Each path below is one point turned by a fixed rotation once a step. After each direction that follows a path, write how fast that rotation turns it, in deg/step (0 if it stays still).
Each turn is a multiple of 5 degrees from 10 to 175, or 0.
Each row of a path follows its step; steps can be skipped.
Path 1:
step 3: -22	0	2	4	-1	-2	14	-10	-15	18	-2	-10	8	1	-15	4	12	11	-19	-1	-12	3	14	-3	-10	6	-2	13	-21	-4	-21	15	-2	-2	-3	2	-7	-19	8	-5	8	15	-1	-21	-20	1	-8	-23	17	25	-1	3	-7	9
step 6: -6	11	31	-9	0	2	15	-2	-13	24	7	3	-1	-3	-2	9	-14	18	11	-15	-1	13	7	3	-25	-16	18	5	-16	-2	-10	0	-19	-9	5	-21	0	-11	9	0	13	10	3	8	19	-19	-2	5	-8	3	-5	14	4	1
step 14: -14	10	28	20	2	0	1	-7	-4	29	-9	-11	-16	6	-7	6	10	6	-14	0	16	-12	-8	28	-14	2	-11	-10	-8	10	9	-19	-2	-13	-6	6	4	3	18	10	19	-7	-10	-8	-18	15	-10	-4	3	-2	-1	-2	-2	2
step 16: -13	13	-9	-1	-21	13	-8	4	-1	10	2	-16	23	-11	-12	19	10	17	18	12	-5	12	-12	17	-11	-2	7	-4	1	-11	-6	14	-11	-14	-15	-11	7	-2	-6	-8	-11	1	-5	-10	-2	24	5	18	7	-3	-9	-22	-8	7
step 17: 3	15	21	-15	11	2	8	-17	12	5	3	6	6	5	4	30	12	5	-26	-15	-11	7	5	7	0	5	-1	-9	9	-4	-7	4	-20	-16	22	-4	9	17	0	-10	15	1	-9	6	0	12	-18	10	-10	-17	5	-3	18	-6
step 18: -15	2	2	10	12	16	9	-5	-1	17	-2	12	12	2	15	17	-25	-5	-22	-12	-10	7	-11	-12	11	-3	14	-3	-20	9	1	0	-9	-4	-10	-7	-15	-3	4	-7	-13	2	-5	-8	4	6	5	7	-16	-6	-5	2	-41	6
step 20: -6	-4	16	-18	4	-1	-12	9	-10	21	1	7	2	16	-16	5	10	-23	0	-9	3	1	-5	-9	9	15	-11	12	3	6	22	5	-9	-19	20	-9	-4	13	-6	-8	27	10	-3	-1	-13	11	23	-1	8	-5	7	-12	-14	10
step 25: -7	5	21	5	2	20	-13	10	-14	7	8	-14	-14	7	4	6	1	0	-10	-11	-14	1	-7	11	-2	-10	-9	4	-1	11	-27	1	-2	-8	-22	-15	-4	11	23	1	-18	1	-15	25	-4	-6	-6	13	-12	-9	-11	-20	-13	7
-3	3	4	1	-1	-2	2	5	-4	-6	3	1	-1	-3	-3	1	1	0	0	-5	-1	-1	-3	-3	-3	0	5	-3	-1	-3	-7	5	0	2	-2	0	0	-6	3	2	-5	0	-4	-1	5	-4	4	-6	0	0	2	-2	-2	2 -> 115
-5	0	0	-1	-4	-2	0	-7	1	-2	8	1	-1	-5	-1	-4	0	4	2	3	-5	-1	2	-3	-5	3	1	-1	2	-2	4	-1	-2	-2	2	3	2	2	1	-4	-1	-2	-3	0	3	0	1	8	1	-2	4	3	0	6 -> 65
4	-1	-1	-1	-2	1	4	4	5	-2	1	3	-5	3	7	2	1	1	-7	2	1	0	0	0	-1	0	1	1	3	2	3	-4	6	-7	-4	4	1	-3	3	5	-2	0	-4	-2	3	-2	-1	2	-5	0	2	-1	-7	-1 -> 110
-8	-1	2	-3	-1	-3	-2	2	-1	-1	-1	7	3	1	8	-1	0	4	-5	-2	1	-1	7	3	-1	5	-2	1	1	-6	-1	3	6	-1	6	-1	4	1	-2	0	1	-1	3	1	0	-2	-3	-5	1	3	-1	0	4	1 -> 155
0	-2	-5	-7	-2	3	2	3	-3	-2	1	-1	1	1	-3	-3	-4	0	4	1	-3	1	1	4	-4	-2	-1	0	5	-2	-2	-2	3	2	0	-3	-1	7	7	0	-3	-5	-1	1	1	6	-4	-3	0	1	0	-4	-3	-3 -> 120
0	2	2	-1	-2	-5	-3	-1	-1	-1	-3	-3	-3	-2	-1	1	-1	4	4	0	5	-4	0	-3	0	-8	-1	-6	-1	-2	3	-6	2	-8	1	-4	-4	-2	-3	-1	1	-2	2	1	4	1	-4	-3	-1	5	2	-4	1	3 -> 45
7	-2	-1	-2	3	-3	2	1	-7	-1	0	-5	-3	3	1	-2	2	6	-3	-2	-1	2	1	-2	-1	0	2	-1	4	-6	-2	4	-4	-1	-1	0	-2	2	-2	4	5	-3	5	-5	1	1	-1	0	-5	-4	0	7	1	2 -> 160
1	-1	-6	2	2	-2	-3	-7	-2	-2	1	2	9	-2	0	-2	-2	-3	0	1	3	1	3	-2	-2	4	-1	3	-4	-3	-3	0	1	-6	-4	-2	-6	3	-2	4	-2	6	0	0	1	0	4	-1	-3	3	1	0	-7	-2 -> 140
Path 2:
step 2: 5	-16	-6	-8	-25	-6	-8	-9	12	2	-2	-3	3	11	-8	-11	6	-6	-22	0	16	-14	-24	-3	1	2	-14	1	-9	14	3	-5	-5	26	1	-16	3	-14	6	10	10	9	-3	10	5	-12	2	13	11	17	-4	15	-23	0
step 6: 3	-14	-12	13	-8	-15	6	-5	13	5	-11	7	-4	17	-10	-4	14	-3	-24	-8	-7	-13	-6	1	-5	-10	-7	-2	-16	20	11	-10	-9	15	20	-6	-3	11	18	5	3	-1	7	2	5	-27	14	6	2	-4	-25	13	-8	-1
step 10: 7	-4	7	27	-20	-1	-11	-17	7	6	-1	1	2	9	-5	-11	19	-10	-24	-6	7	-4	7	2	-11	-17	-8	0	-21	-11	-2	-19	1	17	18	11	-6	9	7	-10	11	-7	1	-9	7	-13	6	-2	22	3	-6	10	-1	-19
step 13: -3	15	-1	-11	-13	-7	10	1	9	-8	-7	-3	-9	5	-12	4	29	10	-13	-27	-5	-6	6	10	11	-6	-14	-3	-19	-8	-7	-11	7	3	-1	0	3	-7	6	6	1	-19	-9	-3	3	-24	-6	-17	24	15	-1	-13	-11	-16
step 14: 1	8	-8	23	-23	-13	-8	-10	-9	-3	-11	-2	5	14	-7	-11	32	-18	-19	17	-14	2	12	5	-10	0	-2	-18	-18	-7	-9	-10	-2	-5	-12	15	0	3	7	-10	-9	-7	11	9	4	-17	-1	12	10	2	-4	2	3	-8
step 17: 14	10	-4	4	-5	4	-2	19	1	-18	2	-10	-1	1	-4	-1	28	-6	-21	-18	-12	-5	15	-5	-14	-2	4	-7	-18	2	0	5	8	6	-22	-10	12	10	-7	-5	11	-19	5	8	6	-18	5	-7	12	16	-10	-17	-17	-4
step 18: 10	12	8	11	-11	0	-21	-14	-14	6	-5	15	8	17	-15	-11	15	1	-6	7	-1	-24	15	-1	10	-9	-7	-15	-19	-7	-16	-14	1	2	-10	0	9	-4	-11	6	-16	-5	-12	27	14	-9	3	7	6	9	-2	-12	5	-11
step 19: 13	-2	13	21	-35	-8	0	9	15	20	-3	3	-12	13	12	2	9	-14	-9	-2	18	-8	14	-5	-4	-3	-24	-7	1	3	-2	-17	-11	3	-3	10	-9	-6	-3	2	25	2	-1	13	10	-10	7	-1	17	0	7	-8	-1	4
-1	-4	2	-1	0	0	-1	-2	-1	2	0	-3	-2	-3	-3	-1	-5	-2	0	0	1	5	1	-6	-1	0	3	-2	2	5	4	0	2	8	3	2	-1	-2	1	2	0	-10	3	7	-5	-4	-2	-3	-4	3	2	3	-1	2 -> 80
-1	1	-1	-3	1	0	-1	10	0	-1	8	0	5	-3	-3	-4	-4	-1	-2	-5	2	-4	1	4	4	5	1	5	-4	2	2	1	1	0	-2	-4	0	1	4	-2	-1	0	5	2	-3	-2	0	0	-1	0	6	0	1	-3 -> 80
-4	3	2	0	-2	-1	-4	-5	5	-2	3	1	-4	3	6	4	-4	0	1	-1	2	-1	-2	0	1	5	-4	-1	-4	4	-5	7	-5	0	-1	1	3	2	3	7	3	0	4	0	-3	3	1	-5	-1	-1	1	-3	-2	-1 -> 100
-1	0	3	0	2	4	-3	-5	4	-9	0	-5	2	-3	2	-2	4	-5	-2	0	-4	1	3	2	-5	1	0	-1	1	-1	0	0	5	0	-6	1	-3	3	1	-5	-4	0	-1	2	-4	4	1	-6	2	-1	-2	3	2	-4 -> 110
5	-2	-2	-2	2	-4	-1	1	-6	3	-1	2	0	2	0	4	3	0	4	-1	-5	-2	0	1	-3	-1	-1	3	1	-1	-5	-1	4	-1	-3	-2	6	2	3	4	-1	-9	2	-4	-1	3	-1	-4	2	8	2	2	3	-4 -> 85
0	1	1	2	3	3	5	2	3	-3	-6	0	0	2	-4	-2	-1	1	4	1	3	8	1	3	2	5	6	-1	-4	-4	-4	-1	5	0	0	-5	2	4	-1	3	0	-2	-1	0	-1	0	4	-3	0	1	2	-6	-6	-1 -> 85
0	-1	1	3	6	2	1	-3	2	4	-3	3	-4	-3	-2	2	0	-1	-2	-1	3	-5	-3	0	-4	0	1	7	-2	9	-5	-1	2	1	-4	-6	-6	2	-1	2	0	0	-2	0	-2	0	0	3	1	-3	0	-1	5	5 -> 20
